rotation ticks, each row followed by its count of ticks:
The counts run from 0 to 401.
[ 10   4   9  -8 -10  20 -20  16   5  26   6   8   2   8  19  15 -19 -12
   6   3   4  -9  -4   7   8  -9  10 -18   8 -16  -8   4 -10  18 -34  16
  -4 -10  -1  12   9  -8  20]	269
[  8  -9  15  -7 -31   9   0   9   8   0   8 -10 -21  -7 -16   8   1 -18
  23   7   5   5   5  -8 -11 -18   6  11   0  -7 -12  26  -9  -2 -18  19
  18 -14  -4  12  15 -10  -2]	357
[  2   8  18  -7 -15  23   3  10  18   6  11  14 -12 -29  14   1   0 -15
  24  -8   2  -2  -4 -21 -17  14   3  -4  -8 -19 -19   0 -11  14 -12  22
  11  -1  -2  -3  -5 -15   9]	118
[ 12   6   6  -2 -18  39  -3  17 -10  10   6  13  -2   1   4   7   4 -12
   4  24 -18   3 -15  -5 -29  -6   5   3  -8 -11   5   4   6 -23 -20   7
   9 -22  18   6  -2 -16 -10]	28
[ -9  -1 -12  -4 -12  39   7   8  -1  10  12  21 -29  -6   1   9  -3 -19
  -6   5   3 -14  -1 -11  -8  -6  -4   9 -20  -8  -9 -12 -21   7 -27  23
  -3  -3   5   0   6   2  13]	164
[  6   3  -3   4 -15  24 -12  16 -11   4   6   8  -8  22  17  15   6  -5
   4  11  -9   0  14 -21  -3   0  -8  17  -2 -23 -26  -4 -13 -14 -12  12
  14 -17 -13   9   8 -14  19]	48
[  0  12  11   3   2  30  -1  12  -6   1   8  10 -10  -6   7  29   2   5
  18  19 -18   5  -3 -13  -1   4 -15  14  -5 -25 -28   3   1   3 -16  12
   9 -16 -17   4   9 -13   0]	217
[ 18  -7   5  -4 -21  14  15   5  17   0  14  -2 -24  -7  20   0 -10 -13
  12  -7  -7 -12  -7   4  -6  -4   1  -4   4  -5  -9   2 -22 -19 -24  24
  18 -19  14   3   9 -13   5]	18
[  7   9   5 -10 -14  15 -20   3 -10   7  -5  12 -17  30  19  11  -5 -23
  20  -5 -12  -7  -1   7 -12  -6   2   5  -4 -18 -18   9   1  -6 -21  21
  16  -7  -3  23   3  -5  10]	207
[  7   2  17   8 -15  20   5  24  -5 -10  18  12   2   1  25  -7 -11  -2
  27   1 -12 -10  -9  -8 -14  -6  -4  -7   6 -29  -5 -19  -4  -5 -12  16
  15 -18   8  -7   2  -9   0]	396
[  0  -3   1  -6 -27  25  -6  15  -1   1   8  -2  -7  10  16  -8  -1 -28
   7  -1  -2  -4   5 -10 -22 -24   6   0   7 -13   1   3  -8 -19 -13  12
  25 -29  12   2   0 -14  10]	192
[  3   2  16  -5 -15  20 -16  11  -3  16   0   4 -19   0   0  17 -14 -18
  13   8  -2   7 -15  11 -11 -25  14   8   3 -16  -7  23   6   3 -22   9
  14 -16  -3  20   5 -10 -11]	201
[ -7   0   7  -6   6  30   3   4  10  13  19  16 -26 -14  -7  24 -16  -5
  10  20   6 -11 -12   7   7 -14   3  -5  -2  -5  -9   3  -8  10 -33  16
  -1 -10   7   3  19  -5   0]	168
[ 16  -5   1  -5 -24  20  13  12  20   4  10  -7 -27 -16  12   5  -7  -6
   7  -2  -5 -11 -11   1  -3  -8  -2   2  -1   0 -10   2 -24 -23 -19  16
  15 -26  12   3  10  -9   4]	19
[  8  11  21 -13   0  18 -14   3   9  20  -3  14   0  -9   9  18  -8 -14
  20  11  -7  -5  -9   4  -2   9   1 -14  -4 -20 -17  13   3  21 -29  25
   1  -7  -5  17  13  -4   5]	106
[  8  11  11  -1  -2  26  -8   5  -9   8   6   9 -17   9  14  31 -11   1
  19   8 -20  -2 -12  16   1  -7  -3   4  -5 -14 -12  14   1  15 -32  21
  -2  -6 -13  15   9 -14  -4]	378
[ 10  -2  14   3 -20  21 -13  20   2  19  -7   8   9   6  11   0 -22 -12
   4  11 -14   0   1  14   4  -9   8 -15   8 -22  -5   9  -3   3 -27  16
   4 -26   0  12  16  11   8]	93
[  5   8  -8  -7  -6  36 -12  18   6  29   5   3  -5   6  18  22  -6  -1
   0   7  -2  -8   1   0   6  -3  -3 -13   0  -9  -7  -8 -10   7 -26  14
  -7 -20   1   8   6  -3  33]	271
[ 11   3   3  -4 -22  20  -6  24  -2  12  16  14 -13  19  13 -17  -8 -14
  14  -4  -4  -4 -19  12 -15 -18  19 -18  -2 -16   0  13  -8  -8 -18   8
  14  -5  -1   3   3   5  11]	302
[ -8  -7  15   1 -27  18 -15  14   9  11  -4  11  -6 -15  -1   1 -18 -26
   9  -2   8  -2  16 -12  -3  -6   6   0   2 -24 -15   1  -9  20 -19  21
   4 -13  -1  13   7  10  11]	261
[  4   2   1 -14 -29  18 -16  18  -3  16  -8   3  -8   4  10   2 -16 -29
   6 -14   5 -15  -1   5  -8  -6   3  -7  -9 -20  -9  -2 -11   9 -23  19
   0  -8   3  21  -3  10  18]	98
[  7   9   5 -13  -7  19  -5  12  27  15   6  -1 -17  -9  22  16   1   1
  19  -2   1 -12   0  -9   7   9  -5 -15   4 -10 -29   0 -15  -4 -13  20
  13 -22  -7   3   8  -5  29]	114
[ 10   7   6   2 -13  39   2  17   1  15   3  10  -7  -4  -1  12  -3  -8
   3  26 -19   8 -14   0 -17  -7   4   3  -5  -6   0   8   7 -23 -20   8
   8 -30  16   5   5 -12  -9]	27
[ 17   4  10  -8 -22  19 -13  15  -8   9   6  10  -9  20   9  -2  -5 -21
  17   4  -6  -6 -15   4 -25 -13  15  -5  -1 -12   2   7  -2 -22 -25  11
  14 -11  20  13   1 -18  -3]	30
[ -3  -1  10  -5 -25  18  -9  31  -2  -5  10   2  -1  -8 -27   4  -5 -11
  30  14  12 -17  -9 -16 -20  -3  -5   6 -14 -22  -7  -2   0   0  -9  12
   4  -9   5  10   3  10   3]	246
[  3  -6   3  -4 -12  10   4   2   9   5  15  15 -31  -7   4   2  -9 -17
   9  -3   9 -17  -7  -6   4   3   5   3 -10 -20 -35   4 -27   0 -26  22
  15   1 -12   8  18  -2   6]	323
[ 13   0  -5   5 -35  31  10  36   3  -2   8  -1 -14  -6   9  -4 -11   0
  10  -4 -10  -9 -12  -6 -12  -4  -5   8 -12 -13  -5 -16 -16 -20  -9  13
   1 -21   8   4  -7   5   9]	401
[ -1  12   1  -9 -11  31   2  15  17  12   7   5 -12 -24  17   9   7  -5
  14  -2  -1  -6   4 -25 -11  15 -12  -3 -13 -14 -24  -7 -11   1  -7  16
   8 -18  -8  -5  -1  -8  25]	116
[ 17  -4   9  -6 -19  15  11   3   8  -6  14   3 -15  -2  25  -8  -7 -23
  15  -8  -9 -15  -4  -3 -11  -5   2  -8   3  -8  -7  -1 -20 -15 -24  26
  21 -15  18   1   6 -15   3]	17
[ -1   0   1   8 -18  30  -5  23   0   7  10   3 -29 -10   0  28  -8   6
   1   5  -2   6   0 -17   3  -7  -3  26  -8 -17 -25  -3 -18   4 -16   9
   2  -9 -16   3   5 -15   3]	54
[-10   8 -17 -15   3  33   0   7  -7   3  11  13 -17  16  13  13   1 -20
   4   9   2 -25  -5  -4  -8  -9 -14  -7 -12 -11 -13 -11  -8  -4 -24  19
   5 -15   3   1  10  -1  25]	1
[ -3   2   1  -4  14  36   4   7   5  12  18  14 -21 -10  -5  27 -10   0
   5  28   2  -9 -13  -1   3 -12  -3  -7  -2  -3  -6   0  -4   6 -33  13
  -5 -16   7  -2  18  -8   2]	169
[  9   6  -9  -2 -15  27  -4  26  11  21   6   6 -26  15   6  -1  -9  -3
   8   3  -2  -3 -16  18  -2 -14  10 -12  -2  -9 -12  12 -10 -19 -13   3
  16 -19  -8   5   7  18  21]	304
[  5   0   1  -2 -29  34   0  16  11  10  -8  -4 -27 -11  -1  10  -6 -15
  -1   6 -11  10   5   3 -10 -12   1  14  -4   0  -8  16  -5 -18 -11  13
  14 -31   2  12   2   0   3]	196
[  1  -5   7  -1 -23  23  -3  19   5   8   8 -10 -12  -9 -14  15   0  -6
   8  25   0   9  -1  -8  -8 -25  -1  14   0 -10 -10  24  -5  -6 -17   7
  13 -28 -13   7  18 -10   1]	359
[  9   9  13  -1 -11  18  -9  17  -4   8  14  31  -8  11  -6  -9   1 -12
  34  17  -6   4 -10   3 -20  -4  19 -14  -4 -14  -8  18   9  -4 -15  15
  15   0   0   6   8   4   8]	139
[  2  -3   6   6 -22  21  -2  18   4  10   9   1 -33  -4   3  26 -12   1
   7   1  -2   5   2  -7   8  -5  -1  24  -2 -15 -28   4 -23   3 -19  14
   3  -6 -18  10   6 -12   7]	53
[  6   1  21  -5  -9   8 -21  10 -13   5   9   9  -4  18   6  11  -1 -18
  23  11  -2  -1  -5 -10  -5 -10   9   8   2 -31 -21  12  -2  -3 -19   8
  18  -7  -9  16  14 -20  -1]	44
